[[ 24.7 -20.7  -2.4  -9.9  25.4]
 [ 44.8 -20.2  13.1  15.8  39.6]
 [ -1.0  14.9 -51.1 -10.6 -34.1]
 [-48.7  -9.7  29.7  54.5 -29.3]
 [ 48.5 -29.3  20.5  39.9 -49.7]
 [-50.7  28.8  -1.7   5.6 -24.5]
 [  1.9  56.9  55.4  -7.5 -20.1]
 [-24.4  33.1  35.3  50.7 -42.2]
 [ -1.6 -12.7  50.6  56.3 -17.2]
 [ -3.0  48.4  12.5  23.9 -25.9]]
->
[[ -3.0  48.4  12.5  23.9 -25.9]
 [ -1.6 -12.7  50.6  56.3 -17.2]
 [-24.4  33.1  35.3  50.7 -42.2]
 [  1.9  56.9  55.4  -7.5 -20.1]
 [-50.7  28.8  -1.7   5.6 -24.5]
 [ 48.5 -29.3  20.5  39.9 -49.7]
 [-48.7  -9.7  29.7  54.5 -29.3]
 [ -1.0  14.9 -51.1 -10.6 -34.1]
 [ 44.8 -20.2  13.1  15.8  39.6]
 [ 24.7 -20.7  -2.4  -9.9  25.4]]

[[ 18.7  -6.0   2.3  48.0   5.1]
 [-12.0  -2.1  -0.6 -17.4  -0.9]
 [-30.1   7.0   0.4 -65.5  -8.8]]
->
[[-30.1   7.0   0.4 -65.5  -8.8]
 [-12.0  -2.1  -0.6 -17.4  -0.9]
 [ 18.7  -6.0   2.3  48.0   5.1]]

[[ -3.4 -25.6  65.2 -61.7  44.0  42.3  -1.4 -19.4  -5.9  -3.6 -42.6  59.6
   -3.2 -19.3]
 [  1.5 -11.5  11.0   3.2  13.8   2.7 -44.8   8.9 -12.9 -53.7  39.5 -35.6
   -2.7  11.5]
 [  6.9  -2.7  26.3  -5.3   8.9   4.6 -34.0  18.1 -20.7 -47.8  38.0 -16.0
    7.4  33.8]]
->
[[  6.9  -2.7  26.3  -5.3   8.9   4.6 -34.0  18.1 -20.7 -47.8  38.0 -16.0
    7.4  33.8]
 [  1.5 -11.5  11.0   3.2  13.8   2.7 -44.8   8.9 -12.9 -53.7  39.5 -35.6
   -2.7  11.5]
 [ -3.4 -25.6  65.2 -61.7  44.0  42.3  -1.4 -19.4  -5.9  -3.6 -42.6  59.6
   -3.2 -19.3]]

[[ 25.7  45.1]
 [-21.1 -16.8]
 [ 51.8  51.2]
 [ 60.8  28.6]
 [-53.5  36.0]
 [ -8.8 -14.7]
 [-31.8  25.8]
 [ 22.2  41.6]
 [-56.2  35.3]
 [ 62.8  53.9]
 [ 12.0  16.1]]
->
[[ 12.0  16.1]
 [ 62.8  53.9]
 [-56.2  35.3]
 [ 22.2  41.6]
 [-31.8  25.8]
 [ -8.8 -14.7]
 [-53.5  36.0]
 [ 60.8  28.6]
 [ 51.8  51.2]
 [-21.1 -16.8]
 [ 25.7  45.1]]

[[  3.0 -19.3   1.9 -13.6   3.6 -12.5   4.3  -0.7 -20.3]
 [-14.3  -9.7  -9.0 -32.0  -5.7  23.4 -11.2  11.9 -13.6]
 [ -1.3 -21.8  -2.3 -15.2  -0.1 -13.1   0.2  -2.8 -22.5]
 [-26.8  -0.2 -24.1 -35.6 -24.1 -27.6 -24.2 -24.8  -5.3]
 [  0.5 -26.7  -4.5  28.9  -0.7   3.2  -0.8   2.4 -18.3]
 [-48.2  56.0 -46.7  28.5 -52.8 -22.0 -51.3 -50.6  59.4]
 [  2.2 -32.8   7.1 -25.4  14.4  59.7   5.3  43.5 -34.1]]
->
[[  2.2 -32.8   7.1 -25.4  14.4  59.7   5.3  43.5 -34.1]
 [-48.2  56.0 -46.7  28.5 -52.8 -22.0 -51.3 -50.6  59.4]
 [  0.5 -26.7  -4.5  28.9  -0.7   3.2  -0.8   2.4 -18.3]
 [-26.8  -0.2 -24.1 -35.6 -24.1 -27.6 -24.2 -24.8  -5.3]
 [ -1.3 -21.8  -2.3 -15.2  -0.1 -13.1   0.2  -2.8 -22.5]
 [-14.3  -9.7  -9.0 -32.0  -5.7  23.4 -11.2  11.9 -13.6]
 [  3.0 -19.3   1.9 -13.6   3.6 -12.5   4.3  -0.7 -20.3]]

[[ 22.5  11.6 -18.6 -14.3 -29.6   2.9 -22.7]
 [ 28.6 -71.6  -5.8  44.9 -33.3 -39.4  -3.1]
 [  1.0  27.9  -9.4  34.1  44.9  11.2   8.9]
 [ 26.2 -40.4 -17.2  29.2 -33.3 -22.4 -18.4]]
->
[[ 26.2 -40.4 -17.2  29.2 -33.3 -22.4 -18.4]
 [  1.0  27.9  -9.4  34.1  44.9  11.2   8.9]
 [ 28.6 -71.6  -5.8  44.9 -33.3 -39.4  -3.1]
 [ 22.5  11.6 -18.6 -14.3 -29.6   2.9 -22.7]]

[[-54.6  20.4 -23.8 -33.4]
 [ -4.3  12.0   6.5   4.0]
 [ 64.5  -9.8  13.1  53.6]
 [  8.3  14.5  15.6  14.5]
 [ -1.5 -30.7 -16.2 -15.7]
 [ -9.5  -2.7 -21.5 -17.4]
 [ 24.6  -4.9 -14.6 -24.3]
 [ 10.7   9.5   9.5  25.8]]
->
[[ 10.7   9.5   9.5  25.8]
 [ 24.6  -4.9 -14.6 -24.3]
 [ -9.5  -2.7 -21.5 -17.4]
 [ -1.5 -30.7 -16.2 -15.7]
 [  8.3  14.5  15.6  14.5]
 [ 64.5  -9.8  13.1  53.6]
 [ -4.3  12.0   6.5   4.0]
 [-54.6  20.4 -23.8 -33.4]]
